A single turn carries every row of the set below to another of its rows. Some are shown first; where does it send the rows asked next?
K_31: [ -4  16 -39 -12  22   8 -12  -4  -5 -28  15  -7]
K_906: [ 43   3 -27  12 -31  11 -34   9  18  13 -18   6]
K_342: [  8  20 -18   0  34  15 -22 -30  17 -20   7   1]
K_864: [ -1  16 -22 -16  21  36 -11 -31 -12 -17   1 -10]
K_410: [-20  15 -16  -7  27   1   7 -15  11 -20   9 -39]
K_924: [ -7 -12  16 -29 -19 -36  13  -8  24  14 -22 -16]
K_162: [ 19  11  -7  27 -25 -30  -7  10  29   1 -31 -30]
K_299: [  3  11  28  23 -20  12  21  -8  -1  58  15  -7]
K_235: [ -8 -10 -32  38   7 -29  25 -10   2  -7  19  -7]
K_847: [  1  32  28  12 -22 -15  19   5 -32  17  -3  27]
K_244: [  5   0  -7  50   9  -8   5  17   5  16   6 -42]
K_468: [  0  29  24  16  -3  -2 -24 -21 -23 -10 -26  23]
K_221: [ 26  14   4 -36 -24  16 -10  35   8   6 -15   0]
K_241: [ 15  19  22  38  -2 -22  25  13  15  40  19  -2]
K_760: [-11   8 -23 -14  21  16 -13 -28  31   1  25 -27]
K_656: [  1  20  12   2 -26 -14  -3  10   1  33  24  40]
K_458: [ -2  16  -9   7 -17 -11 -52  -9  -2   3   2  33]
K_813: [ 14  12  33 -15 -16   3  -1  -3  36  23 -28 -33]
K_330: [  5 -12 -34   6  -5   3 -11 -26   8  10  34  34]
K_261: [ 46  20  14   9  -9  12   0   6  -4  -5 -47  -9]
K_719: [ 11  23  12  33 -30  -3  -5 -20 -13  33   3  34]
K_180: [  8   2   0  28  12   3  21 -45 -24 -17  -8  22]
K_379: [-19  25  13 -28 -13  -1 -23   8 -18  -2  -1  22]
K_360: [-11   4   3 -34  14   1  24   1 -16  -7  21  19]
K_339: [  5  -3  25   5  30   0  28 -34  25  14  14  -6]
K_268: [ -6 -22 -12  -9 -42 -23 -10 -29  28  28 -16 -14]
K_739: [ -2  11  -5  38 -31 -11  28  17 -16  38  19 -13]
K_446: [  0 -12   3  11 -29 -37  12 -27  10   3 -41 -19]
K_331: [ 57 -19   4   0  10  13  12  -2   4  14 -25   8]
K_641: [ 51 -24 -31   7  -5  -8   5  20   3   9 -12  13]
K_258: [ 39 -23 -15 -20 -12  20  12  19 -17  20 -11   1]
K_679: [-21 -19 -19  -8 -16  22  21 -25 -10  25  27 -15]
K_512: [  3   3 -13  -8 -55   5 -14   7  14  23 -14 -36]
K_565: [-14   8 -31  12  11  16  -6 -41   4 -13   2 -39]
K_846: [ -6 -11 -11  16 -12  26  -4  10  -2  42  17 -44]
K_734: [  7   1  29  15  25  17   8  10  24  36  12 -37]

K_261 turns into K_162
K_299 turns into K_847
Where do these go?
K_330 turns into K_679
K_331 turns into K_446
K_864 turns into K_410
K_734 turns into K_468

